In the data rows, 128 means zero.
Here are some points, one per row:
tensor([153, 115, 115, 181, 100, 175, 164, 175, 117, 120, 135,  90, 118, 187, 151, 101, 139, 156, 163, 127,  93, 114, 174,  73, 166, 119, 134, 105, 109, 108,  86,  94,  88, 133,  88, 120, 164, 103,  99, 147,  93, 169, 133])
tensor([151, 151, 131,  92,  69,  73, 144,  99,  91, 118, 134, 226, 142, 149, 181, 127, 151, 143, 148, 114, 153, 100, 171, 109, 132, 151, 196, 158, 144, 176, 147, 110, 127,  90, 143, 129, 149, 127,  90, 125, 100,  79,  94])
tensor([147,  71, 123, 141,  97,  92, 154, 138, 140, 186,  92, 106, 144, 142, 121, 131, 182, 158, 122, 148, 103, 119,  63, 173, 106,  74, 135, 127, 117,  98, 157, 130, 170, 114, 123,  80, 156, 218,  90, 153,  95, 130,  92])
tensor([ 83, 119, 171, 198, 110, 138, 122, 129, 123, 171, 124, 136, 135, 160, 125, 141, 165, 115, 124,  94, 121, 109,  93, 119, 134, 207,  82, 193, 154, 139,  60, 142, 118, 159, 174, 141,  79, 117, 129,  97, 141, 114,  90])
tensor([ 82, 121,  66, 124, 111, 131,  98, 147, 127, 127, 108, 135, 106, 139, 130, 120, 109, 167, 107, 104, 114,  97, 106, 105,  98, 125, 177, 127, 187, 192, 163, 141, 101, 218, 103, 119,  97, 138, 181, 137, 156, 137, 120])
tensor([121, 113,  75, 121, 178,  98, 118, 136, 113, 166, 127, 122, 119, 110, 156, 109, 106, 139, 159, 165, 139, 140, 156, 133, 208, 127, 110, 180, 124,  83, 182, 163, 119, 165, 133, 145, 120, 124, 107,  49, 116, 156, 131])
tensor([ 63, 209, 134, 137, 181, 116, 163, 104, 122, 161, 124, 136, 103, 169, 104, 125,  96, 106, 132, 129, 101, 135, 123, 133,  94, 132, 119, 143, 108, 122, 127, 115, 139, 134,  78, 105, 184, 114, 133, 128,  67,  92, 122])
tensor([122, 105,  75,  93,  76, 151, 109, 126, 164, 139,  95, 102, 157,  87, 122, 142,  95, 146, 128, 148,  90, 129, 206, 144,  81, 178,  31, 147, 119, 168, 163, 115, 151,  53, 111,  97, 129, 154, 164, 125, 148, 128, 135])
tensor([163,  90, 108, 145, 148, 158, 161,  86, 130,  86, 130, 179, 163, 123, 110, 107,  63, 134,  83, 145, 106, 144,  76, 102, 155, 124, 137, 131,  97, 133,  93, 196, 128,  88, 141,  62, 147, 117, 196, 115, 154,  96, 124])
tensor([187, 107,  77, 178, 142, 129,  93,  90, 167, 106, 168, 173,  85, 152,  98, 181, 144,  83, 139, 121, 166,  79, 140, 175, 146,  95,  96, 125, 114, 204, 122, 136, 101, 154, 120, 163, 122, 130, 118, 176,  76, 123, 155])
tensor([ 94, 105, 108,  96, 152, 113, 161,  96, 144,  58,  81, 132, 122, 160,  72, 124, 156, 159, 138,  97, 187, 157, 150, 170, 144, 172, 130,  76, 186,  67, 118,  87,  94, 129, 158, 128, 196, 151, 133, 136, 175, 122, 149])
tensor([121, 131, 184, 136, 149,  67,  75, 192, 134, 176, 143, 165, 131,  68, 106, 165,  69, 120, 125, 173, 167, 169, 109,  64, 140, 125,  92,  91, 193, 143,  76, 124, 120, 140, 148,  87, 150, 135, 101, 147, 147, 145, 138])
tensor([132, 143, 162,  90, 128, 118, 147, 162, 193, 110, 100,  82,  75, 127, 188, 191,  89, 148, 132,  63, 148, 116, 131, 169, 164,  98, 114, 166, 133, 121, 145, 139, 120, 104, 115,  90, 104, 104, 109, 147, 142, 101, 119])
tensor([143, 137, 102, 114, 130, 156, 162, 102,  92, 130,  99,  67, 128,  59,  64,  79, 146,  90, 133,  77, 143, 126, 122, 103, 154, 116, 143, 183, 125, 171, 113, 161,  96, 110, 126, 139, 121, 156,  76, 159, 111, 136, 109])
tensor([120, 120,  98, 100, 145, 119,  58, 155,  50, 134, 118, 165, 176, 130, 146, 153, 130,  33, 126,  57,  92, 136,  89, 113, 163, 162, 137,  78,  98,  99, 186, 114, 146, 107, 154, 110, 133, 122, 147, 161, 128, 139, 154])
tensor([143, 105, 154,  98, 136,  95, 133, 124,  86, 132, 165,  71, 130, 175, 116,  90, 176, 118,  94, 142, 148, 157, 186, 132, 158, 112, 106, 111, 155, 116, 138, 128, 174, 135, 116, 117, 113, 102, 175, 157, 124,  71, 100])
tensor([111, 181, 114, 139, 108,  99, 154, 145,  88, 135, 105,  99,  51, 118, 119, 152, 138, 135, 182, 152, 148, 166, 116, 158, 101,  88, 139,  71,  73, 151, 111, 164, 142,  86, 189, 125, 107, 119, 176,  69, 168, 161, 122])
tensor([136, 173, 135, 158, 109, 168, 135, 158, 135, 111, 209, 100, 183, 120, 189, 105, 137, 115, 105,  99, 196, 136,  87, 114, 101, 115, 113, 156, 110, 172, 146,  62, 177, 162, 140, 143, 168, 168, 157,  80, 131, 142, 148])
tensor([143, 151, 135, 146, 158, 169, 144, 153, 195, 164, 114, 180, 134, 138, 111, 100, 123, 108, 173, 105, 100, 172, 170, 123, 136, 122, 140,  81, 154, 129, 159, 175, 211, 138, 100, 158, 131, 158, 125, 148, 187, 128, 133])
tensor([143, 125, 175, 227,  83, 141, 114, 120,  75, 131, 145, 132, 109, 126,  69, 118,  93, 140, 119, 149, 145, 133, 123, 204, 118, 153, 175, 155, 144, 103, 198, 112, 113, 117, 106, 118,  88,  75, 108, 106, 108, 124, 171])
tensor([ 82, 146,  98,  89,  92, 156,  87, 127, 204, 150, 149, 110, 137, 140,  89, 138, 135, 148, 127, 180, 153, 115, 110, 101, 151, 162, 194, 144,  49, 102, 116, 128, 156, 138, 161, 138, 118,  82, 116, 170, 147, 115, 116])
tensor([107, 120, 120, 114, 130, 109, 149,  87, 154, 105, 150, 115, 192, 130,  93, 170, 126, 108, 176, 105,  97, 140, 142, 105, 115,  67, 127, 101, 131, 102, 121, 106,  85, 160, 157, 113,  41, 105, 114,  93,  92, 111, 125])
tensor([100,  97, 208,  61, 178, 178, 129, 201, 116,  92, 117, 138, 152, 125, 139, 112, 106, 121, 116, 140,  87, 158, 157, 221, 117, 134, 158, 123,  87, 176,  78, 109, 118, 145, 146, 116, 116, 156, 127, 104, 115, 171, 118])
tensor([164, 136, 152,  99,  99, 194, 157, 117, 119, 217,  88, 135, 142, 104, 168, 123, 136, 100,  97, 163, 145,  71, 104, 151, 170, 115, 116,  71, 142, 119, 112,  89,  92, 178, 102, 163, 146, 116, 157, 110, 148, 111, 136])
tensor([164, 123, 142, 111, 120,  93, 108,  84, 144,  79, 141, 135,  77,  96, 145,  83, 140, 132, 176, 176,  41, 131, 119,  96, 115, 146, 122, 161, 109, 126, 143,  67, 121, 159, 141, 103, 146, 135, 126, 131, 190,  85, 144])
tensor([120,  86, 104, 105, 119, 108,  85, 148, 135, 142, 149, 119, 113, 109, 123, 123, 172, 141, 100,  90, 113, 159, 121, 130,  66,  75, 166, 174, 131,  95,  47, 124, 137, 111,  69, 184, 165,  98, 123,  90, 130, 117, 169])
tensor([162, 178,  95, 113, 147,  72, 148, 114, 112, 116, 220,  94, 164, 128, 142, 122,  65, 151, 103, 125, 114,  87, 113, 167, 110, 177, 105,  81, 132, 102, 104, 138, 144, 118, 108, 172, 113, 126,  86, 152, 174, 158,  90])
tensor([181, 149, 170,  91, 149, 198,  86, 103, 108,  97, 137, 161, 129, 136, 112, 179, 165, 179, 149, 131, 145, 138,  89, 110, 104, 113,  91, 146, 143, 113, 162, 185, 105, 125, 122, 143, 164,  97, 129, 123,  99, 164,  68])
tensor([ 80,  99, 136, 117, 178, 128, 139,  79, 127, 103, 109, 139,  93, 155, 151,  93, 138,  87, 165, 154, 174, 101, 113,  66, 104, 129, 109, 111, 170, 106, 118, 104, 147,  36,  89, 119,  70, 146, 105, 142, 146, 186, 143])
tensor([122, 103, 162, 175, 141, 131,  93, 136, 142,  97, 102,  57, 135,  97, 185, 137, 121, 139, 108, 144, 118, 123, 156,  95,  85, 158, 151,  77, 117, 118, 137, 187,  97, 127, 130, 179, 135, 161, 141, 126,  56,  72, 155])
tensor([130, 158, 141, 180, 106,  96, 178, 136, 119, 109,  90, 167, 126, 110, 143, 130, 155, 148,  19, 152, 122, 112, 154, 110, 127,  97, 122, 176, 114, 112, 141, 122, 130, 136, 177, 163,  97, 115, 128, 165, 106, 185, 163])
Along one direction, these points spread out more than along any other. Take the direction at right angles to it along which they spread out most. Go by this last direction. For each point below, how far along it does it lie, from 0 to 99? The average is 50, and the first point in the table lies past the average. One standard deviation of the points above along it is 16.
tensor([130, 158, 141, 180, 106,  96, 178, 136, 119, 109,  90, 167, 126, 110, 143, 130, 155, 148,  19, 152, 122, 112, 154, 110, 127,  97, 122, 176, 114, 112, 141, 122, 130, 136, 177, 163,  97, 115, 128, 165, 106, 185, 163]) 51
tensor([143, 151, 135, 146, 158, 169, 144, 153, 195, 164, 114, 180, 134, 138, 111, 100, 123, 108, 173, 105, 100, 172, 170, 123, 136, 122, 140,  81, 154, 129, 159, 175, 211, 138, 100, 158, 131, 158, 125, 148, 187, 128, 133]) 43
tensor([187, 107,  77, 178, 142, 129,  93,  90, 167, 106, 168, 173,  85, 152,  98, 181, 144,  83, 139, 121, 166,  79, 140, 175, 146,  95,  96, 125, 114, 204, 122, 136, 101, 154, 120, 163, 122, 130, 118, 176,  76, 123, 155]) 73
tensor([ 63, 209, 134, 137, 181, 116, 163, 104, 122, 161, 124, 136, 103, 169, 104, 125,  96, 106, 132, 129, 101, 135, 123, 133,  94, 132, 119, 143, 108, 122, 127, 115, 139, 134,  78, 105, 184, 114, 133, 128,  67,  92, 122]) 54
tensor([122, 105,  75,  93,  76, 151, 109, 126, 164, 139,  95, 102, 157,  87, 122, 142,  95, 146, 128, 148,  90, 129, 206, 144,  81, 178,  31, 147, 119, 168, 163, 115, 151,  53, 111,  97, 129, 154, 164, 125, 148, 128, 135]) 46
tensor([147,  71, 123, 141,  97,  92, 154, 138, 140, 186,  92, 106, 144, 142, 121, 131, 182, 158, 122, 148, 103, 119,  63, 173, 106,  74, 135, 127, 117,  98, 157, 130, 170, 114, 123,  80, 156, 218,  90, 153,  95, 130,  92]) 53
tensor([ 80,  99, 136, 117, 178, 128, 139,  79, 127, 103, 109, 139,  93, 155, 151,  93, 138,  87, 165, 154, 174, 101, 113,  66, 104, 129, 109, 111, 170, 106, 118, 104, 147,  36,  89, 119,  70, 146, 105, 142, 146, 186, 143]) 78
tensor([107, 120, 120, 114, 130, 109, 149,  87, 154, 105, 150, 115, 192, 130,  93, 170, 126, 108, 176, 105,  97, 140, 142, 105, 115,  67, 127, 101, 131, 102, 121, 106,  85, 160, 157, 113,  41, 105, 114,  93,  92, 111, 125]) 64
tensor([181, 149, 170,  91, 149, 198,  86, 103, 108,  97, 137, 161, 129, 136, 112, 179, 165, 179, 149, 131, 145, 138,  89, 110, 104, 113,  91, 146, 143, 113, 162, 185, 105, 125, 122, 143, 164,  97, 129, 123,  99, 164,  68]) 55
tensor([ 83, 119, 171, 198, 110, 138, 122, 129, 123, 171, 124, 136, 135, 160, 125, 141, 165, 115, 124,  94, 121, 109,  93, 119, 134, 207,  82, 193, 154, 139,  60, 142, 118, 159, 174, 141,  79, 117, 129,  97, 141, 114,  90]) 40
tensor([163,  90, 108, 145, 148, 158, 161,  86, 130,  86, 130, 179, 163, 123, 110, 107,  63, 134,  83, 145, 106, 144,  76, 102, 155, 124, 137, 131,  97, 133,  93, 196, 128,  88, 141,  62, 147, 117, 196, 115, 154,  96, 124]) 47
tensor([136, 173, 135, 158, 109, 168, 135, 158, 135, 111, 209, 100, 183, 120, 189, 105, 137, 115, 105,  99, 196, 136,  87, 114, 101, 115, 113, 156, 110, 172, 146,  62, 177, 162, 140, 143, 168, 168, 157,  80, 131, 142, 148]) 15
